Each row has a name. Each piece below is followed by the name of the row it came from, unless a question asks for something else. Each question is about the rows just above it.

[138 138 138 136 138] -> Q872
[147 141 134 161 133] -> Q551
[118 145 149 150 150] -> Q980
[131 144 143 180 164] -> Q493
Which entry of Q551 is missing from [133 147 161 141]? -> [134]
Count of [138] in Q872: -> 4
Times [149] occurs in Q980: -> 1

[138 148 144 116 126 135 121 125 124 120 131 138 126 103 145 146 112 126
 147 130 130 114 143 117 114 134 144 139 125 140 133 111 105 129 146 113
 117 140 136 155 140 135 134 123 105 137 127 141 131 111 136 136 125 131
 145 137 121 112 150 142 143  99 117] : Q176
[119 105 126 131 113 113 131  97 148 124 148 136 170  94 147 113 175 154
 138 125 125 145 119 142 123 122 133 113  66 117  92  97 129 118 119 153
 150 134 102 136 139  88 103 116 146 103 103 156 107 148 143 152 100 161
 113  73 141  86 153 127  90 127 124] : Q360
[119 105 126 131 113 113 131  97 148 124 148 136 170  94 147 113 175 154
 138 125 125 145 119 142 123 124 133 113  66 144  92  97 129 118 119 153
 150 134 102 136 139  88 103 116 146 103 103 156 107 148 143 152 100 161
 113  73 141  86 153 127  90 127 124] : Q693
[118 106 118 138 122 117 133 116 141 130 137 126 150 126 128 110 160 142
 123 125 126 144 115 140 135 123 122 114 100 128 109 124 142 124 113 148
 144 123 124 117 129 105 112 125 148 110 116 134 117 147 130 135 115 143
 111  98 138 118 128 119 101 145 132] : Q34
Shuffled Q176 with one entry gone: [145 137 140 117 138 127 140 126 130 126 116 131 114 136 111 144 117 143
 113 129 136 123 130 141 147 112 146 140 125 124 105 134 144 111 112 131
 150 142 125 155 117 133 136 131 137 138 125 146 135 105 103 148 135 114
  99 134 143 145 121 121 126 139], missing -> [120]
How many times does Q176 hold [136]? -> 3
Which row holds [119 105 126 131 113 113 131  97 148 124 148 136 170  94 147 113 175 154
 138 125 125 145 119 142 123 124 133 113  66 144  92  97 129 118 119 153
 150 134 102 136 139  88 103 116 146 103 103 156 107 148 143 152 100 161
 113  73 141  86 153 127  90 127 124]? -> Q693

[121 125 135 115 137 129 123 122 145 117 145 142 116 135 130 129 144 136
 135] : Q147
[128 140  72 142 153 110 100  96 136 102 131 170 102 163 107 159 135 154
 120] : Q134
[ 98  87 124  98  98 151  99 118 149 135 112 137 119 111 122 141 141 119
 144] : Q467
Times [99] occurs in Q467: -> 1
Which row holds [135 116] read backwards? -> Q147

[124 145 120 124 155 141 139 119 128 140 151 134 125 141 130 139 130 120
 136 152 152 121 144 118 118 117  98 120 157 144 130 123 150 142]  Q64
[102 119 141 115 106 107 126 141  88 101 131 117 114 122 176 139 185 164
 147 147 109 120 150 162 145 115 102 164 130 138 142 153 151 158]  Q99
[153 153 123 144 139 148 143 109 118 103 112 132 135 120 150 113 128 113
 139 117 136 141 124 117 153 119 111 109 144 113 118 146 146 143]  Q561
[157 120 141 149 123 117 118 140 152 110 120 116 143 122 142 120 105 146
 107 120 122 116 124 149 131 135 135 144 116 139 140 143 129 144]  Q622
[ 98 146 111 122 119 134 122 118 156 149 149 135 109 143 109 110 150 125
 144 132 152 133 113 134 128 120 127 111 145 121 132 116 153 112]  Q13
[119 123 143 142 139 118 153 132 121 140 141 131 146 145 114 133 135 149
 111 142 129 138 129 143 120 135 136  94 125 120  99 124 111 122]  Q365
[124 143 125 139 155 140 146 119 125 141 154 135 139 143 123 143 132 121
 125 112 152 123 145 121 118 143  99 108 157 143 120 119 132 139]  Q165
[119 129 139 114 107 114 119 137 140 118 109 119 118 120 129 118 126 154
 115 143 106 140 109 144 122 138 145 140 113 113 125 143 125 122]  Q44
How many times does Q165 hold [143]? -> 5
[109 118 140 137 119 114 107 114 139 129] is which row, read backwards? -> Q44
How many times does Q561 hold [153]? -> 3

[182 143  97  98 155 108  96 117 174 113 179 134 121 137 160 148 119 131
 163 168 106 174  99 179 121] : Q430
[180 166 102 102 192 138  94  93 145 137 172 112 140 115 155 148 111 104
 143 162 120 177 104 177  97] : Q30
[198 115 118 125 118 122  84 157 127 117 163 200  77 191 132 121 163 183
 148 152 123 122 123 198  85] : Q33
[140 152  96  91 160 101 136 107 156 111 169  84 162  94 175 163  90  96
 173 165 100 200  95 136 137] : Q874
[160 120 152 157 126 153 153 151 113 150 122 188 100 175 107 108 171 166
 115 119 154  95 154 161 118] : Q947
[154 150 145 147 169 155 120 109 121 165 126 145 131 137 116 120 146 125
 120 123 155 120 146 154 119] : Q217
[205 148 125 131 173 144  71 108 124 152 158 176  97 167 122 120 156 149
 117 146 143 124 128 205  73] : Q730
Q217 without one entry, shuffled: [123 145 146 137 154 120 145 154 147 109 120 116 120 125 120 150 119 126
 155 155 131 146 169 165]. Gone: -> [121]
How many times does Q430 hold [120]? -> 0
Q30 without one entry, shuffled: [104 120 115 111 145 192 104 172 155 112 177 177 102 140  93 162  97 166
 180 148 102 143 138 137]. Gone: -> [94]
Which row holds [160 120 152 157 126 153 153 151 113 150 122 188 100 175 107 108 171 166
 115 119 154  95 154 161 118]? -> Q947
The entry that follows [99]: -> [179]
Q947 without one entry, shuffled: [166 154 151  95 150 120 113 107 161 126 122 160 119 108 118 157 188 115
 100 153 175 154 171 153]. Gone: -> [152]
Q947 without one entry, shuffled: [118 154 153 100 166 120 107 126 157 161 175 188 151 171 154  95 108 119
 153 160 115 152 113 150]. Gone: -> [122]

[146 116 142 121 182 131] : Q629
[146 116 142 121 189 135] : Q582
[156 114 155 155 186 133] : Q862
[148 115 143 121 184 131] : Q143
[156 116 154 121 184 132] : Q690
[156 115 155 121 185 132] : Q650
[145 116 141 121 181 131] : Q419
[152 113 145 121 187 133] : Q592
[147 114 146 121 183 132] : Q864
[147 115 142 121 183 131] : Q571
[156 183 154 121 183 131] : Q822
[156 114 155 121 186 133] : Q628
How many times does Q822 hold [182]? -> 0
What comes right after [181] in the named rows? -> [131]
What comes right after [189] in the named rows? -> [135]

[118 149 118  98 145 144 130 118] = Q350
[125 109 129 129 142 110 147 147] = Q596
[157 136 142 118 126 126 104 135] = Q982
[157 119 142 118 126 144 153 120] = Q379
[157 136 142 118 126 144 153 137] = Q209
[101 149 143  98 145 144 140 118] = Q600
[159  73 122 129 127 122 160 138] = Q311
Which entry of Q209 is missing from [118 144 157 142 153 126 136]? -> [137]
The entry that follows [140]: -> [118]
Right after [104] comes -> [135]
How many times does Q350 hold [118]? -> 3
Which row holds [137 153 144] read backwards? -> Q209
Q311 without one entry, shuffled: [127 122 160 129  73 122 138]. Gone: -> [159]

[128 107 151 112 150 132 132 122 160 132 112 154 151 137] : Q137
[143 139 122 136 130 129 133 129 126 138 132 152 125 158] : Q97
[143 139 122 136 130 129 133 129 126 138 132 154 123  94] : Q125
[128 107 151 112 150 144 111 155 160 132 112 154 123 150] : Q16
[115 138 114 156 117 117 153 157 129 117 138 105 146 126] : Q243
How many times does Q137 hold [151]? -> 2
What comes right after [157] in the named rows? -> [129]
Shuffled Q16 with one entry gone: [112 112 128 150 155 123 107 132 160 151 111 144 150], missing -> [154]

[164 163 110  85 126 111  90  88 153] : Q29
[ 95 134 105 134 172 127 101 102  64] : Q132
[146 155 104 192 172  74 127 148 145] : Q252
[ 58 154 155 169 171 103 195 193 152] : Q919
[146 155 104 192  90 127 101 102  68] : Q112
[154  87 132 115  90 127 101 102  68] : Q255
[154  84 132 149  91 127 101 102  68] : Q626
Shuffled Q29 with one entry gone: [164 110  90 153  85 111  88 126], missing -> [163]
which: [154  87 132 115  90 127 101 102  68] -> Q255
The entry that follows [195]: -> [193]
Q29 without one entry, shuffled: [ 85 111 163 126  88 153 164  90]. Gone: -> [110]
Which row holds [ 85 110] read backwards? -> Q29

[141 105 150 104 158 147 117 143 119  76] : Q564
[120 146 155 117 147 117 147 119 162 112] : Q851
[135 190 105 150 107 158  76 142  93 191] : Q667
[135 102 105 150 107 158  76 142  93 103] : Q740
Right after [104] comes -> [158]
Which row holds this, read backwards? [147 117 147] -> Q851
The entry that follows [146]: -> [155]
Which row holds this, read backwards? [158 107 150 105 190] -> Q667
which: [135 102 105 150 107 158  76 142  93 103] -> Q740

[110  54  90 164 173 131 134 146 150 117  98 123 133 160 104 132 174 140
 101  72 122 124] : Q309
[110  54 128 164 173  96 134 146 150 117  54 123 133 160 104  54 174 140
 101  72  54 124] : Q528
[110  54  90 164 173 131 134 146 150 117  98 123 133 161 104 146 122 132
  91  75 105 107] : Q326
How many times does Q528 hold [53]? -> 0
Shuffled Q326 with one entry gone: [164 133 161  54 132 105  90 146 110  91 104 122 150  75  98 131 117 146
 107 134 173], missing -> [123]

[140 144 108 113] : Q210
[ 76 126 106  99] : Q421
[83 83 83 83] : Q272
[135 108 133 136] : Q59
[114 147 115 115] : Q518
[107 148 111 104] : Q459
[147  91 129 132] : Q682
[114 135 107 103] : Q743
[ 84 114 169 165] : Q654
[109 165 144 137] : Q174
[141 137 120 123] : Q930
[114 135 107 106] : Q327
[115 115 147] is which row, read backwards? -> Q518
[147 114] is which row, read backwards? -> Q518
Which entry of Q59 is missing from [135 133 108]? -> [136]
Q518 without one entry, shuffled: [115 147 115]. Gone: -> [114]
Which row holds [165 169] read backwards? -> Q654
Times [83] occurs in Q272: -> 4

[108 127 173 121  99 168 126 119]  Q762
[122  99 109 111 150 129 146 104]  Q728
[122  99 109 111 150 129 146 108]  Q719
[ 96 120 185 166  86 189  90 133]  Q280
[122  99  99 111 150 129 146 104]  Q161
[106 115 160 115 106 171 105 135]  Q583
[130 114 116 114 146 124 145 110]  Q534
[122 138 159 157 106 158 105 160]  Q103
[106 115 160 153 106 171 105 135]  Q811
Right after [130] comes -> [114]
Q762 without one entry, shuffled: [126 168  99 173 119 121 108]. Gone: -> [127]
[135 105 171 106 115] is which row, read backwards? -> Q583
Which row holds this, read backwards? [153 160] -> Q811
Where do [122  99 109 111 150 129 146 104] appear? -> Q728
Which entry of Q762 is missing from [173 126 168 108 119  99 121]? -> [127]
What comes right after [120] in the named rows? -> [185]

[132  91 102 140 124 172  88 159 196] = Q903
[132 102 102  84 124 172  86  84 123] = Q329
[135 113 136 126 140 143 135  74  83] = Q603
[134 107 144 129 141 150 123  84  86] = Q699
[154 101 119  86 125 120  98 176 105] = Q827
Count of [84] in Q329: -> 2
Which entry of Q827 is missing from [176 125 120 105 154  98  86 101]? -> [119]
The row with [134 107 144 129 141 150 123  84  86] is -> Q699
[ 74 135 143 140 126 136 113] is which row, read backwards? -> Q603

[146  87  87 120 106 189  87 146  87 126 115 146 146] -> Q601
[119 149 147 118 108 188 123 164  90 123 139 129 148] -> Q839
[111 127 160 125 110 141 101 149 124 133  87 165 136] -> Q435
[ 96 137 165 114 147 143 113 148 114 138  85 173 133] -> Q356
[103 141 148 137 121 138 135 135 111 137 111 151 125] -> Q783
which: [146  87  87 120 106 189  87 146  87 126 115 146 146] -> Q601
The entry that follows [113]: -> [148]
The entry that follows [118]: -> [108]
Times [146] occurs in Q601: -> 4
Shuffled Q783 with one entry gone: [141 151 111 111 125 137 137 121 135 138 135 148], missing -> [103]

